Each path below is one point turned by a fixed rotation once a step. After each direction that follows a path, write how fast that rotation turns it, in deg/step (0 if it stays still).
Each turn is a multiple of 5 degrees from 10 to 175, or 0.
Each row of a path follows its step; steps can be skipped.
path 1
step 0: -338,241,-240,34,-340,150,27,-149,151,450,185,202,-268,-282,-81,-48,94,314,-59,-149,352,-47,646,-455,29,-105,212,128,201,-79,-36
step 1: 271,-342,-1,154,55,-125,-47,75,196,230,-6,104,376,66,50,266,439,-293,-16,354,157,-74,95,343,-66,-186,306,163,53,-618,399
step 2: 269,-579,543,153,-167,221,1,-126,195,-463,-229,-33,-25,-25,128,-282,-193,-94,22,-74,201,-16,-181,-437,166,221,134,18,-324,210,224
step 3: -171,-31,96,-260,-373,-75,282,-17,-142,-430,191,72,332,-42,-397,-49,-145,243,33,-28,-92,-74,109,-51,-482,338,-260,-220,566,-121,-216
step 4: 58,131,-289,-37,381,-265,597,-85,-9,-91,253,549,-294,-196,57,200,195,-193,9,-106,-296,-362,181,-52,24,-256,113,-79,-24,240,269
step 5: 309,211,-228,305,-36,300,-379,126,104,154,-350,89,-160,-32,-84,-472,491,-222,-582,-126,118,-252,227,-130,-7,205,111,152,105,-3,-159
step 6: 23,5,510,-172,55,344,-41,452,-157,-145,-162,130,372,-460,-83,442,319,-63,89,362,342,317,-133,140,-21,103,-78,143,-134,6,31
step 7: 407,-293,13,-374,123,88,67,-310,162,-2,223,-162,38,346,-472,-35,-19,-97,279,-73,92,236,154,-313,-11,-49,-472,-318,-171,444,222
step 8: 79,480,101,152,-15,-463,176,-42,-454,118,419,206,80,96,240,-256,-138,-137,-183,-422,274,-9,67,-115,-198,341,-284,-190,101,-333,-33
step 9: -369,-165,-216,153,-159,35,288,15,-90,760,-387,433,-225,-468,-103,104,19,-282,144,195,-51,-191,-6,-221,3,-6,53,64,-105,-13,14
step 10: 149,-599,-20,-22,101,197,-319,360,547,219,89,8,-223,252,253,65,376,-28,-173,34,99,136,-8,377,-119,419,-24,-51,261,-23,155
Speeds:
82,-66,136,0,-28,-30,-43,-183,-179,-73,-46,7,72,99,-5,17,-114,-36,96,-4,-49,14,-82,-169,-119,-21,-74,-119,-69,-164,69 : 70
-33,162,12,-70,1,-12,141,-122,32,132,63,8,-59,-63,35,-70,-23,-86,-135,-54,-113,67,114,12,-158,-75,172,-121,-82,-79,-50 : 85
74,5,40,66,-92,115,0,1,42,56,-9,-30,69,19,64,131,26,-8,65,-212,26,-143,21,138,13,-178,-27,-220,95,67,58 : 115
-235,-70,76,-130,-138,70,-7,-7,-77,48,-64,63,137,-121,44,55,64,26,-64,-86,-36,74,-20,-128,25,-90,-67,76,92,3,-158 : 120
143,37,-121,-38,-173,5,-7,189,-129,-18,52,-138,-41,-9,6,36,40,47,8,-158,-26,127,-25,-37,-136,51,75,105,85,-97,78 : 145
71,39,-174,164,74,-67,3,72,-13,117,15,109,32,-9,102,74,9,140,-20,16,-43,-162,79,-185,-28,-84,-73,31,-45,-116,-112 : 85
-89,52,36,183,-20,-10,-3,12,-108,49,70,-66,47,-198,-217,162,-79,-37,92,172,3,-8,43,44,-88,-9,54,-10,93,5,-6 : 130
-76,-62,-11,59,-16,-30,107,-83,103,285,75,-70,65,71,81,4,-73,6,119,-43,198,93,-81,-41,43,107,28,45,30,-73,50 : 40
path 2
step 0: 75,-77,-171,259,-144,407,269,94,15,-262,26,-57,242,-193,343,-139,103,-444,133,314,27,339,472,-426,-95,-9,-494,-350,-208,-267,165
step 1: 594,267,-287,-18,-188,-98,162,107,275,-56,-130,-743,414,-106,-158,-145,-186,24,288,261,-191,67,-29,-117,41,-131,23,45,-320,-323,-269
step 2: -298,383,-110,177,152,-172,-134,-28,48,390,295,-75,282,-407,-128,164,-551,-263,348,177,-120,73,-187,-478,-143,-234,247,-362,-67,-107,-169
step 3: 70,-365,-44,46,96,517,-353,356,-239,302,-77,103,404,69,107,-63,-491,-107,-66,407,-312,208,-336,37,-398,-231,-2,82,203,-150,-211
step 4: 261,3,306,-502,-298,-159,-588,12,-58,333,139,-195,266,319,-135,22,-4,250,300,116,-164,346,-198,-17,24,241,182,-184,510,116,-109
step 5: -174,-156,446,-179,-305,96,-248,79,-136,265,251,469,135,40,279,201,-134,-169,473,204,352,-70,522,-54,63,65,-345,-221,276,-199,195
step 6: 741,-298,-76,-227,-65,247,84,39,-87,-4,156,-19,75,61,156,175,423,431,238,266,54,-10,440,-13,-74,-330,-290,171,77,-448,-92
step 7: 485,184,-37,41,-237,136,188,-408,281,136,358,-10,6,-559,-136,261,123,197,728,-40,182,104,4,-81,111,3,319,-219,-193,-2,186
step 8: 230,139,-226,42,310,315,94,106,-95,142,107,293,297,-278,182,366,-161,-536,292,93,248,-133,-370,105,-215,-271,45,333,-324,-247,371
step 9: 245,-25,-333,-74,121,132,-523,134,117,-193,265,-54,207,169,-108,92,441,1,-56,223,-110,521,-683,-122,-74,-257,376,34,-110,-95,187
step 10: -332,-65,311,119,-407,-119,-439,-37,290,-95,294,-36,23,310,23,50,-271,-356,380,467,256,205,-289,346,79,82,297,6,-203,92,231
Speeds:
46,-51,-18,-3,59,93,122,-200,-47,113,0,33,-114,-46,4,44,-23,-49,82,-26,-124,28,-98,57,-250,39,-27,23,33,177,-106 : 80
-92,-55,-123,60,-70,26,36,-91,103,11,-18,-132,13,25,-37,5,155,-20,173,85,-39,-224,118,-16,93,-92,-157,-7,29,38,-79 : 65
-192,-99,-96,-33,-2,31,102,-20,-201,45,-84,17,174,-83,83,31,124,-14,-128,70,107,50,29,48,-128,-74,-25,0,5,-115,10 : 130
-66,-182,-20,-27,-51,-19,20,-31,186,65,95,-12,-89,-159,7,142,-5,-39,-140,31,39,29,-71,-97,63,99,-8,-231,39,-1,39 : 145
56,102,-70,-59,44,124,163,22,22,-67,57,-54,-69,-53,31,-63,37,76,83,-82,27,-104,69,-38,-118,181,15,-97,-121,-228,45 : 55
6,-20,-165,-43,101,-31,34,-158,84,-166,-58,30,48,46,-25,46,-36,-68,12,146,49,114,20,-132,27,82,17,136,-186,80,113 : 40
120,-72,-20,37,-7,243,-33,9,-2,-70,-107,-179,-68,39,-35,-44,86,61,-84,102,53,107,75,41,30,-19,209,-67,52,66,-86 : 125
